(in the rows, 128 means zero)
One hidden turn or mirror swaps the rows below in pairs. Which row is each named row swapped with?
pepum: [142 129 101 125 100 131 151 140 131  98 111 146 147 101 110  84 151 135
 137]
Ziti: [118 118 118 147 115 132 126 148 113  88  95 153  90 140 108  86 116 143
 108]
vev: [145 103 138 139 108 124 141 148 114  92 124 103 113 144 104 101 112  95
 152]
vavud: [160 118 125 138  94 119 147 117 123 113 125 140 163 128 103 119 132 124
 142]
lef: [169 104 141 136 141 102 147 126 120  97 124 155 139 141 115 110 118 152
 142]
gekab: [125 124 124 111 114 132 116 175 123  76 127 111 151 146 106 103 141 137
 137]
fesim: [141 129 107 131 129 117 146 138 133  79 125 115 121 115 100  88 133  99
 129]
Dufi: [141 112 150 120 116 124 148 118  93  68 112 145 153 157 117 112 105 134
 120]
gatuz: [141  83 156 139  98 122 132 142 112  87  97 133 135 162 128 106 116 118
 148]
rav: [141  98 138 122 154 115 119 154 117  74 104 132 116 125 107  92 117 159
 144]
san: [141 133 110 125 128 152 133 152 120  95 132 159 125 135  98 116 120 165
 109]
Vano: [128 115 120 109 123 144 115 183 120  74 111 109 132 127 110 102 123 144
 142]
peket: [145 110 104 133  85 136 149 143 128 106  98 149 138 111 114  85 156 140
 139]
sama: [140  78 148 144  90 125 129 147 115  95  98 141 126 161 124 103 122 119
 147]
Rap: [137 124 111 128 126 105 147 127 133  87 119 121 128 108 100  94 141 100
 129]
fupiz: [109 107 114 143 124 138 128 142 105  87  91 148  94 140 105  81 105 141
 117]
fuluz: [159 112 129 136  98 114 154 114 127 112 130 144 163 137 112 115 131 131
 145]
tave: [145 135 107 119 130 150 124 149 126  91 128 159 122 136 106 124 124 162
 106]
Vuti: [138  94 159 130 115 120 140 129 100  64 111 135 143 158 119 108 103 120
 136]
zavu: [123 100 118 127 123 154 124 136 112  91  88 140  91 119 103  86 105 134
 119]
div: [144 129 109 121 118 162 131 152 116 106 133 154 123 128  95 111 118 167
 114]
bopi: [141  85 155 143  92 124 127 147 116  91  93 134 135 156 125 103 114 117
 156]
nis: [135 123 132 135 124 104 140 127 133  85 124 106 114 128 103  89 124  94
 143]
rane: [129 138 119 148 108 122 147 153 120  88 113 149 127 171 115  97 128 143
 103]
tekup: [158  97  96 100 103 174 138 128 122  91 120 140 120 128 116  99 123 131
 121]
memu: [147 120 111 127 129 113 149 136 140  81 117 122 117 121 106  87 141  97
 133]
Mul: [124 128 122 140 117 122 131 147 120  95  88 154 108 144 100  86 109 155
 101]
mito: [139  74 136 141  88 126 136 150 115  97  94 141 131 151 132  96 127 120
 159]
Tumaf: [148 125 108 119 109 142 133 122 126  87 107 124 136  96 110  99 136 159
 110]
kiz: [147  97 131 131 102 136 138 146 120 117 125  97 110 143 103 101 108 109
 148]
Mume: [146 137 146 152  99 125 126 127 123  90 122 110 154 134 116 123 128 123
 131]
pekor: [171 111 140 126 127 100 142 120 121  95 129 154 148 138 118 115 115 148
 138]
Neda: [156  90 132 142  82 137 145 152 133 115  93 148 135 143 120  91 139 125
 154]
gof: [163 110 133 137 106 106 151 113 128 104 128 149 156 142 114 117 125 135
 138]
gege: [132 148 120 135 109 125 140 159 128  84 134 143 142 172 121 102 129 139
 115]
veze: [148 114 121 118 104 157 139 146 105 129 134 127 115 134  88 111 112 153
 129]
Gab: [132 124 123 113 120 147 116 180 120  79 131 116 146 154 111 108 140 132
 131]
ber: [147  99 109  94 110 177 148 122 110  92 112 145 117 124 115 104 120 130
 128]
vuve: [153 123 103 126 120 145 110 142 145  82 113 130 117 115 124 127 140 151
 111]
gor: [145 118 144 135 110 116 141 118  94  63 120 146 161 153 111 108 108 137
 116]
lotur: [163 132 143 145 100 137 137 138 129  80 140 120 142 160 126 118 131 132
 112]
Sezu: [126  90 115 124 123 157 123 134 108  95  84 136  97 120 103  86 110 130
 127]
Lat: [137  85 132 148  83 126 137 146 120 105  85 137 138 144 126  92 133 131
 158]
ris: [153 120 113 122 108 168 135 144 107 121 136 138 122 127  91 110 109 154
 125]
vosil: [136  87 110 101 116 168 133 128 116  95 102 133 105 120 108  91 109 126
 129]
gufo: [125  97 118 139 123 144 125 139 110  96  80 150  97 124 105  84 106 140
 120]
belo: [139  82 158 135 106 123 127 144 108  82  98 136 128 165 125 101 113 118
 140]
Nomun: [122 125 126 109 110 135 117 177 113  76 119 108 150 146  95 101 136 140
 135]
zelav: [123 106 113 131 124 146 122 139 115  95  84 144  88 123 104  86 102 142
 118]
dut: [163 124 132 137 103 147 150 142 130  75 138 131 136 162 131 125 129 136
 108]
Mepil: [131 100 121 107 145 126 112 157 120  70 102 121 112 126 106  91 115 155
 142]
vum: [149 132 105 118 120 146 111 140 147  86 116 128 115 111 127 117 135 153
 119]
rez: [149 135 140 160  95 124 123 123 122  87 121 115 151 133 106 122 133 123
 125]
koze: [146 123 111 123 100 140 140 109 122  89 109 130 144 102 102 100 139 161
 114]

tave is swapped with vavud
div is swapped with gof
Ziti is swapped with Lat
ber is swapped with Dufi
ris is swapped with pekor
Vuti is swapped with vosil

One hidden turn or mirror swaps the rows below in pairs. Which row is each named row swapped with?
buz: [132 105 123 127  93 101 120 148 144 123 134 112 140 124 130 115]
penok: [100 132 131 132 105  97 135 140  98 116 130 119 115 107 141 156]
Viter: [ 90 115 136 120 109 110 152 111 102 130 142  94 134 140 142 127]
besaz: [113 164 128 136  97 130 143 111 126 127 132 103 100 126 149 119]
tokam: [127 164 120 118 114 129 145 122  87 121 136 134 143  92 155 116]
feb: [ 95 115 133 123 117 107 150 116 102 133 139  87 129 135 137 126]
nule: [ 95 117 137 123 110 109 152 114 100 131 133  94 130 142 146 121]
Giz: [153 129 122 149 114 148 140 105 132 145 137 123 128 122 116 117]
dibap: [126 155 113 117 121 130  94 121 131 127 148 147 124 118 132 132]
Gude: [149 134 120 134 106 143 136 104 132 152 130 126 131 121 116 117]
Zefon: [145 133 117 144 100 150 134 106 133 152 131 128 130 118 111 110]
tes: [117 103 125  91 122 126 133 155 112 137 123 146 132 132 126 132]
papur: [141 156 105 123  97 133 152 129 136 123 143  99 119 111 160 132]
fon: [130 152 117 115 122  97 153 134 146 146 141 127 154 103 127 108]
valis: [ 89 118 129 126 119 110 154 111 107 124 136  92 130 133 143 125]
fes: [126 156 110 120 120 103 147 134 153 141 141 119 153  94 125 119]
Dovep: [134 152 127 115 112 109 129 108 120 159 119 135 143 118 163 160]
Vule: [126 161 122 129 109 134 143 127  84 121 135 142 141  97 156 118]
Vita: [113 102 121  93 123 121 138 149 113 131 123 146 136 131 121 134]
pifo: [117 106 128  95 120 128 134 153 107 132 120 141 139 130 120 128]
Bap: [133  98 123 124  93 109 121 147 143 120 129 115 133 127 128 113]
Bel: [ 98 112 139 119 113 122 158 111 103 128 134  96 129 137 147 124]
Nefe: [119  99 121  94 130 125 137 146 110 135 120 140 135 132 126 127]
Kugug: [127 147 112 112 124 100 150 125 148 139 143 118 147  99 124 102]
rikin: [130 149 113 120 110 133 100 126 134 124 158 138 116 123 115 141]
foput: [126 151 126 121 101 101 131 116 128 157 117 134 140 123 164 157]
deg: [113  99 128  93 128 129 138 146 112 131 127 145 136 129 120 125]
Voti: [109 105 127  99 124 126 137 153 111 134 120 139 140 132 118 131]
fop: [105 138 129 135 107  92 134 144 106 120 130 120 117 108 141 157]
zisug: [ 96 119 134 128 111 112 154 112 100 125 129  93 125 136 137 121]
Nomol: [134 151 119 123 119 134  93 123 130 129 152 139 123 117 121 141]
Disi: [148 132 120 145 111 150 135 106 133 146 127 127 129 121 119 111]
zaz: [112 103 122  97 127 119 131 153 111 134 120 142 137 130 126 134]
liv: [137 149  97 124  94 130 140 129 126 102 142 107 124 117 168 133]
Neli: [124 148  98 125  93 135 127 120 120 105 144 115 134 112 177 126]
gil: [125 152 129 124 112  99 131 107 125 158 119 134 150 125 159 153]
zege: [134 157 123 131 121 134 140 129  86 116 138 144 138  98 157 121]
Simu: [ 95 119 138 118 121 117 153 116  97 130 140  89 130 134 141 128]
Fosob: [125 149 120 110 111 148 113 152 134 119 119 147 131 113 135 120]
Buzu: [131 157 122 123 105  97 122 113 125 155 125 135 140 121 160 150]
Dof: [132 147 111 125 100 136 119 127 137 138 157 135 105 118 113 138]
Genur: [129 162 127 129 115 134 140 127  89 122 137 139 140  97 158 115]
latu: [144 153  98 124 101 129 155 127 131 111 141 102 120 114 163 127]
kep: [115 150 119 117 116 102 145 134 153 139 148 119 150 106 122 101]

besaz is swapped with Fosob
Dof is swapped with Neli
papur is swapped with dibap
liv is swapped with rikin

One hidden turn or mirror swaps the rows below in pairs. Which row is each named row swapped with?
telot: [112 137 122 123 124 117  95 132 143 113 128 120 134 136 116  91 116]
delu: [125  85 142 119 123 123 156 128 100 124 155 108 130 125 140 111 121]
geb: [134 132 123 148 131 141 127 124 153 137 130 138 121 112 147 160 110]
meve: [145 135 135 109 127 106 149 127 106 115 130 109 130  92 145 111 122]
kad: [115 135 112 121 130 116 100 137 137 118 122 117 139 132 111  90 124]
Vul: [118  94 147 124 116 125  99 117 127 143 147 130 113 145 127 123 121]
ziki: [156 101 127 132 115 113 130 135 112 125 131 116 107 143 100 132 139]
nedim: [154 149 121 140 129 121 131 125 134  89 130 126 122 107 135 116 111]
Feda: [111 121 114 128 145 110 153 145 126 149 115  94 136 111 137 133 137]
nika: [122  87 146 121 111 129 109 122 129 150 146 127 113 140 123 129 137]
Temob: [125  95 143 128 113 133 100 122 126 144 150 133 109 146 131 131 122]
Mutob: [123  96 144 132 130 120 154 126  93 129 157 115 124 123 136 118 109]
Vodoz: [149 136 139 106 135 106 145 132 100 118 129 118 126 101 145 109 128]
nufe: [128 107 124 141 134 126 118 115 121 116 154 138 131 109 137 122  85]
Mudi: [124  97 104 143 127 125 139 129 171 118 130 116 128 117 114 137 145]
ked: [142 127 123 144 129 132 152 131 150 144 121 124 126 112 147 163 136]
dabi: [121  80 141 123 110 128 108 125 131 149 144 126 119 139 133 128 132]
bev: [160 146 130 126 130 122 129 127 111 102 132 135 128 103 138 116 107]
kavol: [113  98 150 111 111 136 153 129 131 117 139 115 143 121 126 108 157]
filom: [157 142 127 130 128 125 133 128 125  90 132 140 124 101 130 115 107]
fene: [125 134 120 126 124 111  88 133 134 116 130 115 123 144 118  98 116]
mos: [125 123 119 124 123 114  97 141 124 115 125 127 126 138 105  92 116]
nif: [ 92 131 117 150 145 140 153 143 144 137 135 115 147 131 131 121 122]
rekor: [132 117 100 147 128 126 141 125 165 107 128 121 125 113 106 139 137]
Gevud: [136 129 122 147 132 136 140 122 152 146 128 128 120 105 146 161 125]
mozo: [138 138 125 148 138 140 133 122 147 138 131 138 126 109 148 159 113]
Meden: [125 124 117 129 141 101 153 139 121 148 107  95 135 106 143 133 131]
mopag: [140 128 128 147 128 137 142 132 152 140 127 128 124 110 153 163 120]
veran: [114  96 152 110 117 132 161 130 119 120 145 111 135 118 130 116 152]
zupav: [145 122 130 141 133 136 153 131 145 136 120 127 127 105 142 163 138]
ros: [118  78 139 124 116 117 113 122 136 145 136 112 118 138 122 128 144]
fisa: [158 144 137 122 125 119 135 126 113  93 136 127 128 103 133 113 113]
nak: [125 102 138 110 120 142 155 138 113 124 137 125 146 122 131 109 162]
sakig: [124 132 119 128 126 111  93 139 134 115 125 119 122 141 116  88 120]
vof: [155 145 127 127 129 130 130 128 124  91 133 143 130 104 129 122 106]
pitez: [102 131 122 141 141 134 160 151 145 137 120 104 148 126 134 128 121]
bub: [110 119 126 130 136  92 152 133 135 136 113  88 132 105 140 131 128]
fanat: [123 147 142 154 131 140 112 145 132 128 140 126 131 155 133 120 110]
netur: [100 133 128 108 129 120 125 136 148 120 121 115 143 117 123  90 139]
gerep: [102 136 123 106 125 128 125 144 140 127 121 110 147 122 121  91 142]
der: [118  77 139 120 110 120 118 120 133 146 141 123 119 136 123 130 140]
Saru: [161  97 137 134 117 112 143 141 118 130 131 114 105 133 115 144 141]

telot is swapped with bev
mos is swapped with nedim
der is swapped with ked
nak is swapped with bub

